In the rows, zero is written as 128.
Where one turn sends some rows of the set: a few examples, then the rows asked:
til: [112 114 111 135 109 128 166 120 105 117 136  95 147 131 129 157 154 123
 147 171 143 118 116 140 124 112 123 100]
torel: [ 96 112 120 123 110 121 159 132 123  99 108  91 132 129 130 158 159 105
 137 155 124 138 106 125  89 134 150 105]
tafaz: [103 115 116 131 126 139 135 120 119 119 146 104 136 135 126 175 134 115
 154 169 124 110 109 116 123 104 148  98]
Kika: [131 130 141 131  91 116 163 128 119 106 111 105 133 133 121 155 177 116
 145 142 116 154 115 133 100 141 140 121]
Momi: [127 114 114 144 113 118 162 128 119 108 130  98 126 104 114 147 175 110
 148 154 139 154 115 129 105 136 144 114]
Zud: [125  99 126 118 100 113 161 129 142 145 145  73 127 145 119 143 180 112
 139 177 103 143 101 123 115 141 156 110]
Vip: [133 111 135 118  89 129 160 120 115 116 134  86 129 131 121 149 171 119
 142 146  97 141 114 132 108 166 138 130]
sagu: [122 109 104 110 104 118 151 117 147 127 139  94 121 157 142 167 156 103
 148 177 119 114  91 132 124 128 140 109]
libu: [121 162 137 145 112 135 127 142 133 134 125 113 107 165 120 139 125 116
 128 166 150 108 132 114 133 141 141 130]
gazu: [134 118 123 151 118 146 134 147 129 160 116 116  92 163 138 130 124 120
 145 160 120 117 114 123 137 149 145 136]
Rol: [108 130 123 153  99 121 128 123 132 150 128 126 105 157 139 112 122 134
 126 163 104 159 114 124 114 121 150 137]
nabut: [126 148 138 157  95 103 125 116 143 131 126 122 127 148 144 126 114 127
 120 152 116 136 122 100 117 132 163 126]
zoroz: [138 135 126 136 122 138 120 140 107 131 133 118 110 158 114 132 115 138
 127 165 129 112 132 108 138 141 134 137]
nolo: [117 118 143 144 130 117 141 152 124 153 129 122 112 157 118 140 124 131
 147 134 144 144 130 106 154 142 126 120]
kilok: [124  96 104 128  98 123 144 112 123 106 144  89 129 125 115 147 162 123
 128 155 111 145 120 142 107 147 122 108]
sogag: [124 148 124 152 111 120 123 113 144 143 145 104 141 144 145 133 114 141
 130 168 112 169 115 108 140 128 149 131]
zutug: [ 88 144 129 133  95 108 118 144 136 149 133  96 115 139 147 136 126 119
 139 154 125 159 129 113 116 156 136 141]
digug: [146 147 131 138 122 143 116 146 141 144 120  96 117 162 115 125 132 130
 115 160 124 118 113 109 137 145 132 127]
furep: [115 105 122 136 118 122 168 116 132 108 130 113 137 135 102 157 152 112
 127 173 141 112 123 120 110 131 170  98]
bupa: [112 100 129 135 115 134 175 114 120 106 140  79 134 136 111 153 160 120
 124 164 104 147 108 124 110 155 157 102]
vedeg: [112 135 136 144 109 104 148 124 132 167 151 101 130 132 155 135 114 126
 132 149 117 140 109  97 133 167 146 134]
Tus: [106 141 127 132 118 117 118 120 155 162 136 103 129 128 151 122 127 118
 130 155 135 151 124 107 131 146 154 141]
pagim: [116 113 124 119  84 121 159 116 120 119 147 119 143 137 129 160 142 123
 161 160 128  99 109 123 127 115 139 114]
vek: [101  86 108 124 109 123 167 129 124 118 143  95 140 134 123 172 135 119
 153 166 123 116 104 117 121 138 144  95]
muvi: [135 120 126 134 119 115 175 109 152 129 140 104 122 153 124 162 174 101
 140 179 136 132  99 127 131 127 165 105]
siv: [131 131 131 162 124 128 152 139 127 164 112 129 108 175 130 143 129 132
 127 163 126 139 120 132 144 142 131 121]
zez: [100 104 136 133 139 136 152 106 134 139 155 108 136 134 107 166 152 110
 130 161 137 118 128 122 131 126 157  95]
Siled: [129 141 138 142 108 127 128 154 128 144 113  97 110 151 145 131 120 116
 134 142 120 102 103  99 124 154 139 130]
bir: [125 129 119 123  98 103 155 135 134 127 119  94 132 147 126 151 178 112
 136 187 118 143  98 125  97 114 152 108]
sazi: [136 144 158 164 116 115 155 136 132 150 125 107 126 169 125 139 130 135
 110 144 118 134 112 106 143 155 135 107]
Pira: [119 110 142 127  98 120 176 105 129 133 154 122 141 134 110 151 159 118
 147 156 142 107 124 122 136 131 155 113]
fabi: [119  88 128 138 110 140 159 111 129 119 143  89 132 130 114 132 165 112
 148 155 143 112 130 136 129 124 152 101]
riti: [114 132 142 152 111 132 144 148 137 150 150  96 112 173 124 148 117 128
 149 149 128 135 119 111 164 152 126 115]
Redi: [117 140 138 155 116 125 132 123 108 122 135 107 122 149 141 130 120 144
 140 152 111 179 127 110 138 129 148 135]
rab: [ 98 132 138 125 121 122 123 120 119 148 131 103 112 136 146 118 132 123
 123 146 130 153 142 118 124 158 144 151]
Nobut: [119 108 119 122 129 136 137 127 114 127 142  71 131 129 111 162 156 114
 132 159  96 147 119 123  91 155 141 116]
beve: [103 133 126 149 116 121 152 128 122 176 143 118 107 137 140 116 132 129
 131 166 117 162 108 117 122 146 151 147]
Donam: [117 120 131 141 130 121 140 134 125 115 118  93 132 133 107 164 164 109
 140 147 114 167 123 123  86 127 151 102]
nafo: [121 154 141 162  99 122 132 125 131 131 151  99 119 148 120 127 129 134
 127 171 111 171 133 108 129 149 161 135]
ner: [132 141 138 146 129 128 137 161 143 160 120  97 124 157 124 140 133 129
 137 143 134 145 105 105 150 143 119 115]

nafo turns into riti
bir turns into muvi
Siled turns into nabut
Now these:
zoroz turns into Redi
torel turns into furep
zez turns into Nobut
Vip turns into pagim
gazu turns into Rol
til turns into Momi
ner turns into Tus

